A = 133,123,119,109,122,107,158,115,120,152,103,153,113,114,141
A[-15] => 133
A[-13] => 119
A[-9] => 158
A[-2] => 114
A[10] => 103

a =
[[149 130 142 115 145 134 127]
 [124 127 128 124 127 129 127]
 [128 111 145 140 120 132 135]
 [129 126 128 126 127 128 131]
 [115 122 140 135 151 110 121]
 [153 114 121 116 114 112 126]]
a[0,-7] => 149
a[4,-6] => 122
a[4,6] => 121
a[3,-3] => 127
a[3,6] => 131
a[4,3] => 135
a[2,5] => 132
a[:, -4] => [115, 124, 140, 126, 135, 116]
a[-2] => [115, 122, 140, 135, 151, 110, 121]
a[:, 6] => [127, 127, 135, 131, 121, 126]
a[-1,0] => 153
a[-3,2] => 128
a[-4,2] => 145
a[-4,-7] => 128
a[-6,-3] => 145
a[:, 1] => [130, 127, 111, 126, 122, 114]
a[0] => [149, 130, 142, 115, 145, 134, 127]

W =
116  118  116  117  120  118  119  114  138  122  137  121
155  132  144  121  145  135  124  156  129  156  114  156
144  135  141  133  136  135  131  147  110  138  106  138
106  113  108  112  114  113  115  104  142  114  143  114
146  136  143  135  137  136  132  149  106  139  102  138
110  116  112  116  116  116  119  108  137  115  139  115
105  113  107  113  113  113  116  102  140  112  144  113
135  138  136  139  136  137  139  135  135  134  137  134
132  134  133  135  133  134  135  132  134  132  136  132
148  136  143  134  139  137  132  151  109  141  104  141
135  136  136  137  136  136  137  135  137  135  138  136
128  128  128  128  128  128  128  128  128  128  128  128
144  134  140  131  137  135  131  145  118  140  113  140
105  112  107  112  113  113  115  102  142  113  145  113
108  115  111  115  115  115  117  106  138  115  139  114
Rows and columns are counted from 0.
row 0 col 0 = 116
row 9 col 0 = 148
row 7 col 6 = 139
row 4 col 6 = 132
row 1 col 11 = 156
row 14 col 11 = 114
row 5 col 0 = 110
row 11 col 9 = 128
row 11 col 3 = 128
row 10 col 11 = 136
row 11 col 6 = 128
row 4 col 7 = 149
row 4 col 1 = 136
row 13 col 9 = 113
row 9 col 4 = 139
row 3 col 6 = 115
row 6 col 6 = 116
row 14 col 2 = 111
row 5 col 7 = 108
row 9 col 11 = 141
row 10 col 8 = 137
row 6 col 11 = 113
row 0 col 5 = 118
row 12 col 6 = 131
row 4 col 8 = 106
row 0 col 11 = 121
row 8 col 7 = 132
row 8 col 2 = 133
row 4 col 10 = 102
row 4 col 4 = 137
row 0 col 3 = 117
row 5 col 4 = 116
row 11 col 8 = 128
row 10 col 6 = 137
row 3 col 5 = 113
row 1 col 0 = 155
row 6 col 4 = 113

B =
[[127 135 134 112 132 133 131 126 113 134 134 113 137 131 139]
 [125 127 130 123 127 128 126 122 124 128 129 121 127 128 138]
 [125 124 121 122 125 125 121 123 125 124 124 132 125 121 135]
 [119 120 127 114 121 121 129 129 116 121 130 116 118 117 125]
 [133 126 125 118 124 126 125 132 119 126 130 122 123 150 140]]
Indices start at 0.
(0, 0): 127
(3, 4): 121
(3, 6): 129
(3, 8): 116
(0, 3): 112
(0, 11): 113
(3, 9): 121
(2, 9): 124
(2, 6): 121
(0, 4): 132
(3, 10): 130
(2, 12): 125
(3, 14): 125
(4, 0): 133
(3, 1): 120
(1, 7): 122
(2, 7): 123
(3, 0): 119
(0, 8): 113
(4, 3): 118
(0, 1): 135
(1, 9): 128
(3, 11): 116
(1, 14): 138
(0, 6): 131

M =
[[126, 125, 129, 127, 126, 123, 128, 133, 129, 129, 126],
 [143, 122, 124, 134, 129, 131, 138, 113, 112, 132, 127],
 [133, 121, 123, 128, 116, 115, 132, 139, 125, 121, 134],
 [130, 122, 122, 137, 121, 117, 126, 133, 124, 119, 134],
 [119, 142, 122, 129, 147, 145, 121, 111, 135, 127, 115],
 [126, 129, 113, 141, 122, 118, 120, 133, 129, 106, 137],
 [117, 147, 119, 128, 148, 148, 119, 110, 139, 123, 116],
 [129, 124, 131, 119, 122, 123, 133, 138, 130, 131, 127],
 [139, 129, 112, 134, 126, 128, 135, 116, 118, 118, 129],
 [137, 128, 123, 129, 130, 133, 135, 118, 120, 129, 127],
 [113, 138, 126, 135, 140, 133, 113, 125, 140, 121, 123],
 [127, 120, 133, 124, 124, 118, 130, 138, 128, 134, 124]]
M[0, 0] => 126
M[1, 0] => 143
M[:, 4] => [126, 129, 116, 121, 147, 122, 148, 122, 126, 130, 140, 124]
M[9] => [137, 128, 123, 129, 130, 133, 135, 118, 120, 129, 127]
M[2, 10] => 134
M[6, 0] => 117
M[3, 3] => 137
M[2, 3] => 128
M[1, 9] => 132
M[0, 5] => 123
M[0, 1] => 125
M[4] => [119, 142, 122, 129, 147, 145, 121, 111, 135, 127, 115]
M[0, 9] => 129
M[0] => [126, 125, 129, 127, 126, 123, 128, 133, 129, 129, 126]
M[:, 1] => [125, 122, 121, 122, 142, 129, 147, 124, 129, 128, 138, 120]
M[:, 6] => [128, 138, 132, 126, 121, 120, 119, 133, 135, 135, 113, 130]
M[9, 4] => 130
M[4, 5] => 145
M[8, 8] => 118
M[6, 10] => 116
M[9, 1] => 128
M[1, 8] => 112
M[7, 5] => 123
M[:, 3] => [127, 134, 128, 137, 129, 141, 128, 119, 134, 129, 135, 124]
M[1] => [143, 122, 124, 134, 129, 131, 138, 113, 112, 132, 127]
M[6] => [117, 147, 119, 128, 148, 148, 119, 110, 139, 123, 116]
M[6, 5] => 148
M[8, 9] => 118
M[7, 9] => 131
M[:, 9] => [129, 132, 121, 119, 127, 106, 123, 131, 118, 129, 121, 134]
M[5, 10] => 137
M[1, 5] => 131
M[0, 6] => 128

m = 148,145,133,124,156,102,128
m[0] -> 148
m[4] -> 156

x = [126 113 149 123 151 113 105 112 126 127 123 135 127 135 115]
x[-15]	126
x[-5]	123
x[12]	127
x[-1]	115
x[9]	127
x[-11]	151

grid =
[[142 148 138 107 117 145 108]
 [140 145 137 107 120 146 105]
 [144 111 110 131 125 113 100]
 [151 122 120 110 141 119 130]
 [143 146 137 105 119 145 105]
 [142 112 108 129 127 115 102]
 [112 113 104 138 155 138 132]
 [139 111 107 128 132 119  99]
 [127 136 134 116 130 150 105]]
grid[0,0]: 142
grid[6,0]: 112
grid[7,0]: 139
grid[:, 2]: [138, 137, 110, 120, 137, 108, 104, 107, 134]
grid[6]: [112, 113, 104, 138, 155, 138, 132]
grid[4,0]: 143
grid[0,6]: 108
grid[7]: [139, 111, 107, 128, 132, 119, 99]
grid[:, 5]: [145, 146, 113, 119, 145, 115, 138, 119, 150]
grid[7,3]: 128
grid[:, 0]: [142, 140, 144, 151, 143, 142, 112, 139, 127]
grid[8,6]: 105
grid[7,6]: 99
grid[5,3]: 129
grid[1,3]: 107
grid[1]: [140, 145, 137, 107, 120, 146, 105]
grid[:, 6]: [108, 105, 100, 130, 105, 102, 132, 99, 105]
grid[:, 1]: [148, 145, 111, 122, 146, 112, 113, 111, 136]
grid[3,6]: 130
grid[:, 3]: [107, 107, 131, 110, 105, 129, 138, 128, 116]
grid[2,5]: 113
grid[5]: [142, 112, 108, 129, 127, 115, 102]
grid[3,4]: 141
grid[0]: [142, 148, 138, 107, 117, 145, 108]
grid[0,1]: 148

data = [120 157 125 119 110 128 123]
data[0] -> 120
data[-4] -> 119
data[4] -> 110
data[6] -> 123

X =
[[116 116 123 151 119 132 145 131 132 121 121 125 123]
 [150 135 126 122 122 124 133 130 118 128 119 124 123]
 [112 124 129 122 129 127 115 126 135 127 127 129 127]
 [125 126 141 133 133 124 121 124 121 116 129 104 128]
 [139 127 129 109 140 136 115 124 126 140 104 147 107]]
Indices start at 0.
row 0 col 0 = 116
row 1 col 3 = 122
row 1 col 8 = 118
row 3 col 4 = 133
row 4 col 3 = 109
row 3 col 1 = 126
row 4 col 5 = 136
row 2 col 1 = 124
row 2 col 3 = 122
row 0 col 11 = 125
row 0 col 8 = 132
row 0 col 10 = 121
row 3 col 11 = 104
row 2 col 4 = 129
row 4 col 4 = 140
row 4 col 11 = 147
row 3 col 8 = 121
row 4 col 10 = 104
row 4 col 7 = 124
row 1 col 4 = 122
